Turns, then the turns between two rows, first turn first; the first pair answered:
J114:
[ 28   7  28  16 -31  10  57 -27  33  -7  11   9  13  -7  43   2  22  13
   7 -34   4  27   7  -1  -6   9  20  10   4 -27 -25   4  21   4  -3 -15
 -23 -17 -14  29 -15  12  17 -38 -32] |-> [ 27  11  34  16 -30  23  46 -26  41 -10  19  16   5 -15  40   5  20  12
  12 -40   6  27  -4  -3 -15   5  16   5   5 -22 -14  -6  23   0  -3 -25
 -22  -1  -9  22 -14  19  16 -44 -19]
[  2  17  -6  -5   3  15 -13   1 -12  15   5  19 -12 -23  -2  -3  -4  -8
   7 -22   1   0  -5  -8 -12  -2  -4 -13  16   3  12  -4   1 -15  -5   5
 -10  27  11   0  -1   1  -4   5  27] |-> [ -6  22  -9 -10   1  10 -22  -1 -11   9  13  18 -13 -19 -15  -7  -4  -2
   6  -7  -1   6  -9 -16  -2  -3  -3  -6   8   5  19  -5   0 -16  -7   6
 -10  27  16  -1   7  -2   0   7  23]
[ 18 -13   0  11  11  22   0   6  24  14   7   8   4  -1  28   4  -4  -6
  21 -17 -13   6  -4   7  -8 -14  -6   8   1   6 -31 -13  -8  21   6  20
  11   0  -8  -7  12  16  -5  12  -7] |-> [ 12  -9   1  11  13  28 -11   4  28  11  15  10   0  -4  25   2  -6  -6
  21 -17 -14   8 -10   5  -7 -15 -10   5   3   7 -27 -18  -7  20   7  15
  13   8  -1 -11  15  20  -3   8   2]
[-19 -22  14  28  13  46 -18  15  -4 -41   1  -6  22  -1 -16  -8  16 -10
   0  10 -19 -12 -31  19   3 -19 -14  14  -8 -21  -6 -22 -28  24   7 -32
   0  44 -10 -29 -22  41 -10  -1 -10] |-> [-25 -23  14  26  12  38 -25  16  -5 -42   7 -10  20   7 -26 -12  13  -4
  -3  20 -18 -10 -33  16  12 -14 -11  18 -13 -24  -4 -20 -29  25   8 -28
   1  38 -10 -31 -17  38  -6   0 -13]
J946:
[ 23 -15  14   9   3   9 -30  35 -22 -23   6 -23  54  35 -13   1  -9 -29
  -8  46  14 -31 -23 -25 -15 -28   7 -28  26  18   9  23 -16  29 -11 -46
  82  -3   4  -6  32  24   9  41  34] |-> [ 27 -21  -2  12   5 -13  12  15 -58  30 -31 -23  60   1  21  19 -17 -59
   1   8  16 -52  13  -7 -30 -32  14 -28  36  19 -14  33 -15  -7  -8  -2
  51  -6 -18   8   9  -5 -14  54  29]
[ 45  10  52   7  -9  17  44 -31 -10  -7 -17  15  31  27 -29  -4   8   8
   3  -7  30  41  26  27   3  36  21  16 -35   4  15  29 -10 -64 -26  15
 -38 -48  -1   0 -40 -56  16  -3  29] |-> [ 45  13  59  10 -11  32  16 -20  11 -35   3  17  23  45 -43 -14  11  24
  -1  14  31  57   4  15  11  39  15  17 -40   0  24  22 -11 -41 -27 -13
 -21 -46  10  -7 -26 -36  29 -11  34]
[  2  25  19  -4  22  -4 -45  -6  18  -9  20  30  -3 -34 -25   8   9   4
  21 -34 -16  10 -23 -27   5  16 -24  -8  -3  15  14  38   0 -46 -16  20
 -43  14  23 -20 -20 -11  11   2  15] |-> [ 21  19  32   8  17  23 -28  -1  39 -20  22  36   7 -32   3   7  24   2
  27 -49 -17  14 -38 -20 -14  17 -25  -9   8  14  -7  34  -4 -12 -13  -2
 -24  12  20 -20 -18  14  21  -3  14]
[ 23  24  43  -6 -16  46   3  -4  42 -26  16  17  -9   2  11 -22  -4  16
 -34  15  -6  -5   3  -7 -12  15  12   5 -19 -23  12   8  19  10  -7 -33
   2  17 -19 -18  -7  -1   7 -10 -16] |-> [ 24  20  26  -9 -12  22  33 -19   7  16 -10  16  -7 -24  24  -9 -11  -7
 -27  -9  -5 -23  32   7 -18  14  17   6 -12 -18   4  15  18 -27  -1   4
 -22  16 -34  -9 -26 -31 -12  -2 -22]
J672:
[-14 -21 -13 -19  11  -1  22  -3  20  17  33   3  -7  39  24 -14  11  30
  24 -15 -17  27  -5 -13 -37 -24 -36  20  -7  51   2 -52 -11  13  30  25
   4  31 -36 -23 -26  26  15 -18  32] |-> [ -4 -27 -13 -15   6  -3  42  -7  18  22  20  -2   3  43  37 -14  17  29
  21 -17 -18  26   4  -4 -37 -17 -30  22  -6  48 -14 -45 -11  22  32  31
   5  18 -46 -15 -28  24  18 -17  21]
[-14 -12 -23 -10  22 -13 -23  37 -32   7 -20 -22  -3   7 -10  12 -12 -19
  -7  34  13 -29  -2  13  12 -22  -9  -9   8  11 -12  16 -19  -1   4 -16
  18  16   0 -12  -1  10 -24  34  23] |-> [-21  -1 -17 -13  24  -2 -48  32 -11  -2   7 -14 -11  -1 -21   5 -15  -6
  -1  27   8 -12 -25  -1   8 -28 -14  -4   2  16   2   3 -18   4   1 -21
  19  24  11 -15  10  19 -18  28  32]
[-10 -18 -15   9  14 -15  -2   8 -16   1 -22  -5  14  18  -7  12 -11 -16
  -1  17 -10 -13   7  12  20  -5   1   7   0 -10 -19  15 -10  17   1  11
  23 -10  -2   8  -5  14  -2  23   3] |-> [-18 -14 -16   7  16 -12 -15  15 -18   2 -14  -1   6  13 -19  13 -15 -17
  -1  20  -9 -16   2   8  19  -7  -5   2  -2  -5  -7   9 -11   4  -1   7
  22  -1   4   2  -5  12  -7  24  10]
[-21  -2 -44   8  -7  24  11   3 -17 -10   1 -28   2  12 -20 -16  -4  -3
 -11  34  12  19 -15  -3 -15  -5  -6 -13   9   3  -3  19   6   9 -15 -21
   9   1  -8   5  22  -6  10  44  -3] |-> [-21   1 -42   7 -11  24   7   4 -15 -12   7 -28   1  11 -23 -19  -4  -1
 -12  32  12  21 -18  -4 -13  -4  -6 -15   9   5  -1  17   5  12 -14 -22
   7   5  -8   7  26  -3  12  44  -3]
J381:
[ 13  -5 -38  22  27  11  -7 -32  20  25  -8  12  51  45   9 -44   2  42
  -6  -2 -16  43 -10   2 -22 -21  13  59   7 -18  -2 -39  51  33  27  14
 -14 -12 -12  27  23  -5  31 -32 -65] |-> [ 14 -11 -31  23  16   6  -2  -8  -6  10 -30   1  50  74 -11 -48   8  45
 -27  42   0  27  15   5   1  -1  20  34  10 -36  13 -10  50  12  32 -13
 -11 -14  -8  28   2 -12  26 -33 -71]
[ -1  -3 -17 -17  26  -2  -7   7   8   9  12  -7  28 -15  15  12   4 -17
  14  12 -11  15 -14 -22  19  11 -17  -1 -23  22   3  -4 -22  29   0   8
  -9  -3 -17  25   2   2   9 -17 -10] |-> [ -3   1 -12 -19  19 -11  -2   4  -2   5  10 -10  27 -12   0   8   4  -8
   4  27  -7  17   2 -23  29  25 -16  -1 -27  15  16   5 -14   7   1   7
 -20  -7 -14  29  -9 -12   9 -20 -16]
[ 16   8  34  10 -26  28  43 -29   4  37   6  11  -2 -57  31  15   1  -3
  21 -64  19 -36  17   4 -59 -18 -18 -15  16   2   2  -2   1 -20 -17 -12
 -16  27 -17  -1 -44  -4   0  -3   0] |-> [ 16   5  41  12 -34  18  44 -14 -19  23 -13   2  -2 -34  11  10   3   2
  -1 -28  33 -49  44   3 -37   1 -11 -34  18 -18  23  23   6 -44 -11 -32
 -16  26 -12  -1 -64 -16  -1  -7  -8]
[ 41   4  20 -16   8  22  20  12  -8  25  -8  23  -6 -20  20  42 -11  -7
   2  -8   0  29 -11  40  -3   2  46  29 -20 -22  -1   8 -17  17 -26  18
 -17  24  -1  -8  17  28  15  11   1] |-> [ 41   8  23 -14   1  10  22   8 -19  21 -14  21 -11 -15   4  37 -12   1
 -10   8   7  28   7  35  14  19  52  23 -25 -36  17  23 -12  -8 -23  16
 -33  19   0  -3   7  12  15   7  -8]
J323:
[-59  50 -20 -44 -20   9 -42  -5 -16 -12  -1  -6 -48  -4 -60 -31 -18  -1
  11  46  29  -4  -5 -10  32  40   3 -19 -15 -22  56   3  -3 -49   2 -12
  -9   2  33  37 -18 -16 -30  -1  -7] |-> [-53  31 -39 -42 -20 -14 -12  -4 -44   4 -38 -22 -30   9 -45 -22 -19 -16
   6  58  31 -26  22   7  41  38  12 -18 -10 -27  30  23  -7 -43  10   7
  -6 -19  15  45 -25 -28 -42  13 -23]
[-10   2 -18  -2   3 -19  -7  -1 -16  17   2  -3  -1  -4 -10  -2 -18  -2
  -5  17  -6  -9  17  -8  15  -4  -4  10  -8   4   1  -1   8 -22  -1  30
 -10  -2   0  -9  -6 -25  -4   5   8] |-> [-12   6 -16  -6   2 -14 -12  -6  -7  17   9   0  -5 -10 -13  -2 -20   6
  -2   8  -8  -1   5 -10  11  -6  -7  15 -10   8   5  -8   7 -21   0  30
 -13   2   2  -9   1 -22   1   0  11]
[-15  -6 -18  13  32 -46  35   1 -18  16  16 -11  23  -4   4   5  -7  20
  15 -11  11   0   6   2  29 -16   7  25   7   6   2 -22   1   3  -1  25
   8  -6 -27  -4 -19  34  -7  45   0] |-> [-20   9  -9  11  31 -30  17  -6   5   7  42   2  14 -17  -2   1  -9  28
  22 -24   9  14 -13 -10  23 -19   3  28   3  10  16 -39   2   1  -6  18
   6   8 -15  -8 -11  40  -1  34   8]
[ 20  18  33  21 -22  51   5 -12  27 -20  30  33  -9 -19  27 -18  18  12
   5 -24   6  22 -16 -15 -40  20  -7 -12   8 -22  20   5  20  -2   8 -35
  -3   6  17  -1 -16  -3   7 -34   4] |-> [ 26   2  30  25 -26  39  25   9  -2 -24  -3  22   1   7  25 -16  24   5
 -12   9  16   1   8  -6 -26  34   0 -31  16 -36  19  32  15  -7  16 -52
   8  -1  12   0 -34  -8   2 -24  -5]

(two turns a pair)
[-17  17  11 -22 -18  15 -36  -7  25 -22  35   6 -18 -29 -27  -5  -4  14
  -4   7  -8  23 -25 -14  14  -3 -14  14  -3  -6  27 -23 -13   2  -5  -5
  -7  29  18   5  20   2  11  -7  -5] |-> [ 21  -4  22  -1 -29  33  33   6   0 -12 -28   0   9 -20  34   7  21 -18
 -12  -6   6  -8   9  22  -6   6   2 -14  30 -22 -10   8 -20  17   3 -29
  13  16  -4  15 -17  11   3  -8 -18] -> J323, J946
[-27   2  -8 -11   1 -23 -37   0  13 -18  37 -16   7  28 -42 -14  -4  36
   7  33 -15  24 -11 -19  29   0   6  35 -29   2   8  -1   4  24   9  20
   4 -24   8   2  34   1  23  -9 -17] |-> [ 13 -23  -5  14   0   0  38  -1   3  17 -16 -10  34   6  45  11  16 -11
  20 -23 -12  -6   7  21 -16 -12  18  21   5   0 -51  12  -3  52  10  18
  21 -31 -24  14  10  16  10  -5 -20] -> J381, J946
[ -5 -11 -16  11  23 -16   4  -4   7  27  -4 -13   6  -6  21  18 -18 -23
  23 -31  -6 -12  10  12 -20 -23  -8  17  -1   8 -31 -10   3  10  -4  21
   7  -2  -9 -11   3  -4 -15  22  13] |-> [-14  13  13   6   4 -20 -17  -6   1  -4  12  -4 -20   2 -30   2 -13   8
  -3   6  13   2  29  -5   4  11  -3  -1 -11 -15  29   5  19 -48  -2  -4
 -18   8  13  -8 -16 -28  -2  -4   7] -> J323, J381
[ -1   6 -34  15  20  -4  18  15  -3   9  -8  13   2 -16  22  15 -18 -24
   3 -30  -6   5 -23  12 -25 -16  15  27   2  11 -21 -13   3   9   5  29
 -25 -14  -6  24  33  -9 -18  21 -30] |-> [-21  14 -24   6  20  -4 -31  37   2 -28  17   9 -13   9 -31   4 -23   1
 -12  20   1  14 -35 -12   3  -3   6  17 -14   4  21 -11   3  -7   3   0
 -17  -3  15  16  42  -9  -8  16 -22] -> J946, J323
[  8   7  16  -1 -24 -19 -12   3  26 -10  12   4 -10  -4 -24 -24   1  13
   8  17   7  17   8 -19  25  22   6   3 -10 -16  24   3  10 -30   6 -10
 -19  10  12  16  -4 -11  20  -5  -2] |-> [ 10   5  10  -1 -15  -7 -15  -7  46   1  29  13  -9 -21   2 -18  -4   3
  27 -21  -6  23 -17 -17   4   2   0  20 -13   2   2 -19   5   3   1   4
 -11  14   5  13  13   9  19   2   8] -> J381, J381
[-10   0  37  26  -4  18  30  16  35  -3  42  47  12 -13   6   1 -29  -4
  35   7   2  18 -10   9   6  -8  -5  17  28   9  -6 -13   2 -21  23   3
  17 -19  26 -20   1  -3  39  -9  -8] |-> [-21   4  33  20  -5   5  14  18  29  -4  50  43   4 -11 -13  -3 -35  -3
  33  18   1  17  -7  -1  19  -5  -7  17  21  11   7 -12   3 -36  26   8
  10 -17  31 -24   3 -10  35  -6  -8] -> J946, J946
[-35   5 -17   7   7 -45   2 -56  11  -9   0  10 -26 -20  -9 -15   2  10
  -4 -31 -13  62  10 -57  17 -18 -38  16 -57  11  39 -12   3 -50  10  72
 -47 -15  15  -3  35 -37   7  48  19] |-> [-18  11  13  18 -10 -17   5 -54  41 -50  16  19 -28   0 -14 -30  25  37
 -13 -20  -8  88   0 -61  21   1 -31  10 -55 -11  49 -10   8 -30  13  30
 -37 -24  27   0  33 -18  33  25  11] -> J323, J672
[-55  19  18  32 -17 -49 -47 -22  15 -15   7   8 -37 -14 -15  12  34  -2
  -5   9 -22  17 -34 -39   8   6 -12  24 -27   5  11  11   0 -20   8 -23
   4  16  35   5  33 -27  -8 -23  18] |-> [-48  -5   7  37  -9 -46 -41   5   6 -21 -17  -9 -19  23  -6  17  40  -9
 -12  37 -23  -2 -36 -28  20   6 -10  14 -21   4 -17  24  -9  21  12 -42
  40   7  27   3  37 -10 -11  -9  13] -> J114, J381
[ 10 -11  -9  30  11   2   2  19   9  18 -10   5  13 -12  27   0  25 -15
  -2 -50  -6 -11 -17  23  -5 -38  18   0  10  18 -40 -16   0  42   1  -8
  33  14 -27  15  -6  23 -10 -21  13] |-> [-32   8 -32   6  20 -41 -42  12 -11  27  13  -1 -12 -22 -35  -6  -2  -3
  -6 -24  -7 -11  -8   1  26 -37   9   9 -13  26   8 -20   4 -25   2  24
  -4  27 -10   9  -2 -15 -22 -13  22] -> J946, J323
[ 14 -16 -21  14  18 -42  39   3 -18  18 -23 -26  29  13  15   3  -9 -25
   1   7 -15 -27   2   8  27  -6 -14  18  12   5 -43  -1  -4  30  19  22
   3 -30 -17   3  -3  12   5   6 -24] |-> [-13  12 -23  -3  27 -46  -4 -16   8  14  26 -13   8 -13 -15  -6 -27  -5
  14  -9 -29   0 -26 -16  24 -15 -28  37 -10  23 -15 -33   1  15   8  41
 -19 -10   0  -3  19   8   8  -1  -7] -> J323, J946
[-12  15   6   3  -7  19 -33  18  -4 -11   7  11  -5  -9 -23   0 -11   0
   8   6  14  16 -21  -2 -13  13  -4 -25   7 -10  30   6  10 -16 -24 -20
   3  23   1  -6 -10   2  -5  -4  28] |-> [ -9  -3 -14   0  -5 -10 -17  26 -32  -7 -19 -11   9  16 -31   3 -12  -1
  -3  41  13  -2   5   4   9  21   3 -20   5 -17  14  25   6  -9 -17  -6
   5   1 -10   0 -14 -11 -12   7   9] -> J114, J323
[ 16 -13 -27 -22   5 -20   3 -17 -25   1 -15  -7  -5   5  22   8 -17 -16
   5 -18   4  -4   0   4 -10 -10  -1 -19  13   3 -28  -7  -5 -26  -9   4
  -5  -1  -2  -6   0  17  -8  13  15] |-> [ 14 -13 -25 -24   4 -22   3 -13 -30  -2 -20 -10  -5  12  16   5 -17 -13
   1  -9   6  -7   5   2  -3  -1  -1 -21  13  -3 -24   0  -5 -30  -9  -4
  -3  -2   1  -6  -4  14  -9  13  13] -> J381, J381
[ 22  21   0  13  15 -25  24 -39 -33  -7 -32 -24   2 -31  13   1  23  24
  -6 -28 -26 -35  34  36 -21  12   3   3  -9 -22  11  21  20 -26 -13   9
  -3   1 -25  27  -7 -36  12  18  19] |-> [ 41  19  22  26  11   8  25 -30  -1 -34 -20 -17   7 -19  31  -2  39  29
  -6 -33 -30 -23  10  39 -35  13   5   5  -2 -27  -4  16  17  20 -15 -23
  26   0 -21  25   2  -2  30  12  21] -> J946, J946
[ 23  18  -6 -40  -2   8   1  23  25 -52  46 -41  18  47  14   7  21 -11
  13   7  12 -18 -17 -10 -26 -12  43 -18 -12   6  -2 -40  -1  41   0 -12
  13 -20  21  24  24  45  37  -8  14] |-> [ 27   5 -19 -36  -1  -8  21  29   4 -42  23 -51  31  56  23  12  21 -22
   7  18  13 -30  -1   0 -20 -12  48 -17 -10   4 -18 -25  -3  44   4   1
  15 -31  11  29  18  36  30   2   5] -> J323, J323
[ 18  32 -18 -14 -29  32  16 -31  20 -16  51  30 -18 -55  26  39  17  -3
  -3 -35 -15   5  -8 -18  11  -7 -21  10  14  11  21  -3  -4  28  36  20
 -25  -3 -15  12 -14  -3 -10 -12  43] |-> [ 30  21 -10 -10 -45  18  41 -15 -11 -32  15  14 -10 -19  13  37  25   1
 -30  15   3 -13  37  -8  35  21  -7 -14  21 -15  32  39  -2   4  46  -1
 -24 -16 -15  19 -42 -18  -9 -17  21] -> J672, J381
[  4 -10 -25   1  -8 -23  -8   8  13 -50  -4 -19  10  69  -9 -23  18  -6
  -6  35  -5  21  12  18  32  17 -10   8 -19   7 -14  23  -5  64  -2 -12
  24 -20 -13 -16  25  13  19   3 -12] |-> [ 13 -19 -34   6  -9 -31  29   6 -15 -20 -39 -22  19  53  21  -8  18 -36
  -4  14   0  -1  36  40  19  14  -4   1  -5   8 -33  37 -11  47   0   7
  16 -23 -27  -6   4   1   2  13 -17] -> J672, J946
[ 60  17  14  -5 -17   1  22  -2   8  31 -31 -11  31   1  14  -6   4   5
 -16  29  23 -29  -8  34  14  -1   9 -49   8 -23 -16  14  53 -33  23 -25
  15 -14  -6  -6 -39  24  -4 -32 -47] |-> [ 60  26  13  -3  -8  19  15 -21  36  43  -7   6  27 -35  36   1   3  -2
   7 -20  13 -18 -40  29 -14 -24   0 -35  10  -4 -26 -18  51 -18  14 -12
  14   0  -7 -11 -25  38  -6 -30 -31] -> J114, J381
